rotation ticks, each row followed by its count of ticks:
The counts run from 0 to 645.
[172 117 135 179  98 106 150 170 147 123 110 117 142 112 137 162 108  87
  78 160 110 154 104 118 127 150  90 120 160 122 108 133 135 147  80 175
 114 184 120 150 118  65 114 167 140 108 102 155 142 142  68 125 112  96
 121  83 123 131 148  96 141 136 103 136 183  96  97 144 107 129 136 104
 119 162 131  89 168 124 141] -> 506
[137 121 123 146 119 122 137 153 143  95 161 100 113  94 143 122  55 114
 119 156 154 128  97 145 141 134 109 112 109 121 145 129 121 161 121 145
  68 107 119 168 135  85 177 150 148 116 136 152  98 124 104 152 113 108
  97 113 141 136 187 116 139 184 113 129 127 125  62  97  97 146  82  84
 141 150 114  94 149 128 128] -> 449
[118 117 197 105 110  84  90 116  91 144 126 124 191  98 132 132 146 110
 135 108 102 111 129  99 122 138 137  97  87 173 127 127 150 171 120  99
 127 138 125 126 137 139 147 145 123 118 135 125 107  86 165 112 135  94
 137 123 133 119 119 151 108 138 111 137 144  96  79  72 134 173 103  87
 153 150  46 160 121 165  85] -> 56
[135 130 155 171  98  96 131 133 130 106  96 137 126 113 131 150  78 100
  95 144 124 114  95 155 114 135 103 125 157 129 105 120  83 159  76 177
 108 148 123 149 129  91 128 157 122 115  83 158 161 156  82 129 122 104
 131 110 160 124 154 101 127 118 139 100 172 104  77 133 150 115 142 107
 133 126  92  66 175 114 159] -> 418
[142  91 120  95 139 154 167 172  92  98 183 162 113 116 124 127 133 115
  98 150 164 106 124  71 150 142 139  74 104 144 131 112 122 128 124 164
 137 135 156 183 104 102 172 133 127 178 133 142 110  86 129 143 117 145
 152 104  72 136  84 126 132 186 140 127 116 110 104 168 157 126 166 120
 100 107 149 135 143 133 139] -> 402
[ 98 151 155  71  83 122 125 139 127 102 142 178 172  86  97 143 117 120
 113 137 139  90 114 122 168 205 159 133 124 166 136 141 155 163 133  90
 127 137 129 118 138  98 139 134  98 111 151 129 116 134 141 127  97 104
 137 135 165 143 102 115 128 138 124 130 143 110  55 107 110 164 134  74
 130 131  91 143 102 129  65] -> 586
[101 100 143 117 134 101 105 112  99  94 158 119 116 141 145  88  68 134
 160 148 142 131 137 132 151 113 128 104  70 121 148  94 115 149 151 152
  67  88 135 185 141 132 161 141 145 126 131 133 134  76 149 119 125 102
 136 106 133 115 178 138 134 178 126 116  96 145  80 110 144 153 117  85
 150 151 116  90 174 159 141] -> 485
[140 118 188 147 130  49 138 142 158 137 124 111 111 103 106 123 179  54
  90 123  84 125 121 105 121 144  87 150 160 141 119 125 128 130 112 153
  85 152 108 153 134  98 139 135 143 100  95 130 161 140 110 102 121 108
 142  97 158 130 126 115 144  89 113 149 184  99 118 117 133 149 115 143
  97 145 101 119 185 166 110] -> 137
[ 92 112 142 127 161 140 122 159 116  98  95 107 143 120 135 144 155  90
 134 176 129 124 117 151  47 127 116  56  88 107 128 115  86 122 125 163
 121  96 124 130 158 132 145 156 161 157 105 144 116 135 161 156 158 113
 141  92  97 128 154 106  97 129 154 101 120 135  97 107 124 148 106 120
 145 101  92 105 147 131 162] -> 233
[ 83 147 113  66  98 117 133 125 129 108 146 165 134  90  89 141 112 135
 108 172 130  94 149 151 168 204 142 156 141 180 142 156 148 130 131 105
 149 120 106  88 133  88 117 122 123 128 153 153 110 132 156 144 112 109
 158 118 161 124 133 115 148 135 124 127 131 170  63 103 107 160 130  86
 131 134 117 133 118 115 105] -> 498
[112 117 190 115 137 117 161 121 110 136 110 118 127  56 102 161 148  75
  79 134 103  98 148  79 117 207 125 115 156 174 134 159 152 136  95 138
 128 115 100 125 115  94 189 132 117 162  94 167 126 138 132 150 146 103
 166 138 138 115 119 153 164 143 101 140 166 161 114 122  89 130 114 164
 134 143 106 125 146 108 115] -> 281
[107  94 152  90 156 126 157 148 107 138 136 142  98 142  93 138 167  78
  95 162 106  99 147  43 122 144 110  83 107 140 137 114 110 121 127 144
 131 135 131 155  76 144 150 121 135 174 114 141 108  51 144 133 144 136
 160 102  84 102 123 135 154 118 104 146 172 123 137 131 157 102 157 174
 148 126 142 138 172 132 165] -> 190
[157 106  87 130 122 103  99 174 133 115 144 120 122 143 120 131 181 113
  98 170 125 172 140 106 134 127  95 115  93 139 105 125 161 132  89 164
 187 180 118  91 109 106  92 129 115 129 119 123  95  87 136 113  76  99
 132  68 104  96 102 102 143 120 113 146 183 149  91 111 105 137 131  74
 134 143 141 153 135 151 164] -> 220
[135 110 174 118 128 136 153 171 116 130 123 142 170 132 120 140 218  94
 137 158 135 161  99 131 111 170 132  81  90 129 106 114 135 127 147 158
 131 145 152 134 169  94 109 173 128 159 119 142 143 155 171 131 131 124
 136  93 108 167  90  85 100 123 147 102 114  97 114 155 106 166 117  87
  94 125 103 111 145 153 111] -> 177
[ 80 125 116 102 132  96 123 133  98  69 186 116 100 124 115  89 104 141
 123 175 160 100 124 177 129 113 153 108 102 152 140 123  87 137 124 155
  99  90 125 133 144 128 162 113 152 123 158 149  92  99 168 120 112 117
 127 100 136 134 153 100 130 145 135 118 118 120  49  88 170 162 113  72
 141 102  97 149 173 171 141] -> 360
[ 83 133 115  60 102 117 149 123 121 111 147 213 128 107  93 142 127 141
 105 171 138  82 145 126 185 196 161 143 133 172 144 139 124 129 163 101
 142 127 112 101 134  98 105 119 115 137 158 145 119 125 140 124 121 117
 170 104 157 127 116 106 142 123 129 118 136 140  83 137 142 139 164  85
 118 117 137 123 115 119  87] -> 123
[132 113 150 148 152 129 127 176 120 115 148  79 144 108 120 108 185 106
 130 152 154 183 122 137  89 136 114  65  60 130  99 129 134 134 108 164
 130 134 153 140 149  93 142 145 143 155 127 139  92 119 181 140 118 112
 106 103  96 142 113 117 117 159 139 126 119 128  98 127  85 185  79  77
 120 133  97 139 155 182 140] -> 270
[ 69  99 135 111 137 169 109 168 116 117 134 122 136 154 123 126 113 109
 143 156 130 122 118 109 105 149 127  67  57  90 144  99 105 145 172 144
  76  95 156 184 155 147 165 151 144 135 155 121 102  80 159 164 153 143
 131 114  90 141 180 111 121 157 132 119  88 113 109 127 127 149 115 101
 151 139 110 111 141 135 131] -> 109
[123 105 176 113 144 131 117 156 107 151  76 174 150 135 129 153 209 116
 133 132 121 121 110  83  89 143 128  61  59  97 106  97 122 149 172 127
 123 134 136 150 161 140 109 159 115 160 123 139 130  94 161 116 148 120
 132  96 128 136 106 119  94 101 131 124 155  86 133 149 126 149 139 107
 128 112 100  98 128 128 120] -> 52
[119  97 164  99 154  88  82 128 139 130 107 125 159 105 173 142  99  94
 154 146 113 113 149 115 105 134 112 119  90 115 177 108 134 134 165 106
  73  87  94 161 158 150 165 145 167 126 105 128 142 125 136 127 135 100
 163 102 145 113 168 131 106 115 107 117 122 148  95  80 144 173  98  95
 141 135  88  93 130 139 104] -> 480
[114 134  94 116 106 159 126 169 152 121 125 142 145 138  83 158 185 122
 107 186 123 152 126 121 137 197 119 118  91 131 100 143 167 138 139 140
 161 152 116  88 141  90  72 135 114 124 143 133  86 106 155 153 108 124
 128  93 101 119 127 103 151 130 123 148 149 144 109 143  65 144 142  91
 137 154 139 133 119 128 143] -> 127
[108 112 123  83 128 117 171 116  98  96 175 142  80 118  74  88 138 129
  95 164 159 106 159  92 192 159 132 149 132 176 122 138 150 129 141 169
 131 114 140 154 112  85 141 101 102 144 133 144 122  85 145 126 110 126
 160 111 134 121 104 141 185 161 114 133 117 165 110 167 112 126 153 132
 110 150 165 138 172 141 132] -> 29
[135 129 158 129  84 104 112 148 130  95 121 158 121 115 130 118  65 130
 102 103 145  90  71 105 161 144 118 110 123 122 111 104 126 187 118 147
  75 143 163 176 141 109 163 132  79 111 116 133 131 123  90 130  90 105
 119 134 166 127 106 123 142 164 143 127 162  77  81 128 131 117 152 107
 115 133  97  94 130 117 104] -> 206
[ 78 140 103 102 107 101 140 134 147 103 144 140 113  86  98 149  95 127
  86 195 121  97 148 159 137 174 122 121 144 162 136 164 122 141 126 118
 131 120  64  89 126 104 129 109 142 114 145 164  87 122 131 153 118  97
 140  98 151 114 190 108 157 110 104 130 168 151  61  82 114 147 113  87
 166 125 111 131 144 118 129] -> 411
[140 122 152 127 114  96  63 127  90  76 142  74 123  89 136  91  96 102
 128 112 144 112 113 120 112 125 103 130  99 149 128 115 135 158  95 175
  98 125 159 152 136 126 204 101  97 113  94 122 125 129 134 143  89 102
 134 142 150  98  98 137 156 183 141 116 146 166  71  99 106 138 125  95
 114 139  81 140 136 165 134] -> 487
[ 83 119 133  73 117 144 134 121 113 107 131 191 137 135  94 131 143 131
 148 163 147 108 120 140 157 202 153 149  88 152 136 122 129 146 195 149
 121 109 153 122 159 111 117 139  93 142 129 148 160 138 158 138 125 127
 165 111 151 130  99 117 149 153 162  99  78 167 102 167 106 154 163  95
  96 123 131  82 136 113 107] -> 584
[101 117 167  98 150  99  79 135 146 121 101 102 131  91 140 131 121  69
 136 141  98  84 147 112  73 174  95 154 104 136 160 127 138 129 158 114
  82 107  99 133 165 153 201 127 146 118 102 128 142 149 132 150 128  97
 175 119 160 113 132 129 145 127 115 124 141 177 105  72 102 163  98 129
 109 116  81 114 122 141 111] -> 106
[119 111 133 122 120 128  95 159 139  98  90 154 113 173  91 114 140  98
 139 139 110 122 109 113 114 166  94 141  90 114 103  83 123 139 166 199
 100 157 169 149 159 141 109 138  81  89  90 118 187 129 114 140 106 128
 165 102 134 124 107  96 149 107 167 105 125 130 131 158 123 135 190 124
  78 126 121  85 148 137 156] -> 296
[126 114 161 121 108  87 109 101 105 151 112 150 166 122 148 146 124 124
 117 152  97 151 148 128 146 125 132  98 109 158 135 130 146 168 109 102
 145 144  71 112 104  89  76 159 139 148 125 157 114  75 138  84 120  81
 138  87 148 113 164 126 111 102  94 123 168 113  67  97 156 146 117  57
 167 149 104 121 146 136 119] -> 93
[109 100 143 114 133  80 143 112  63  95 168 126 124 117 132 100 118 136
 117 160 153 122 147 161 138  85 156  98 123 172 128 120  81 149 105 149
 135 104 113 140 100 114 139 117 144 148 122 156 115  87 157  88 122 102
 143  89 145 122 145 122 126 145 132 108 129 136  56 116 184 159 117  68
 151 119 117 129 182 154 143] -> 273
[100 135 154 122 104 107 146 108 121 153 147 123 178 144  84 128 158 114
 126 160  77 167 143 144 159 172 150 124 121 180 110 137 145 130 108 139
 150 168 118 117 115  85  58 154 136 108 147 149 138  88 161 113 129 105
 141 111 127 120 160 118 141 115 118 117 106 132  99 135 122 157 130  99
 170 191 109 141 172 147 138] -> 466
[115 116 161 118 144 141 107 164 136 132  97  75 164 102 123 154 151  45
 129 144  81 124 115  96  56 179  93 101  99 128 135 133 145 120 120 137
 104 119 111 135 149 132 180 142 142 125 111 130 118 126 146 176 143 113
 146 127  97 116 153 138 145 132 117 139 148 160 114  89  98 157  92 143
 140 141  82 136 129 127 137] -> 569
[142 141 126 149  87  84 138 139 139 113 132 140 136 109 137 153  70 102
  67 163 112 132 105 140 153 128 118 132 170 143 132 132 125 150  82 145
 116 174 110 132 110  71 106 160 148 106 114 149 138 130  65 120  92 110
 130  85 141 136 164  88 123 135 104 127 170  94  65 108 166 124 138  84
 142 158 112 110 161 121 134] -> 505
[161 100 156 122 142 100  92 162 118 114 111 106 121 125 123 134 151  46
 101 134  81 106 142  58  62 160  84 129 126 147 129 121 143 113  96 175
 133 167 124 140 119 146 172 140 126 118  79 125 160 131 117 149 124 108
 186 116 109  93  94 134 148 108 118 134 168 147 125 100 144 134 151 153
  98 126 101 131 136 151 153] -> 101
[ 97 146 150  96  97 159  94 163 118 133  98 173 181 148  91 161 157 108
 128 131  94 119 106  84 118 188 138  80  56 150 104 113 160 158 143 114
 157 164 141 113 132 146  95 156  89 129 151 119 102  77 171 149 127 118
 133 132 117 115 121 121 113 124 125 147 150  88 103 113 109 139 164 111
 151 160  77 147  99 129 110] -> 339
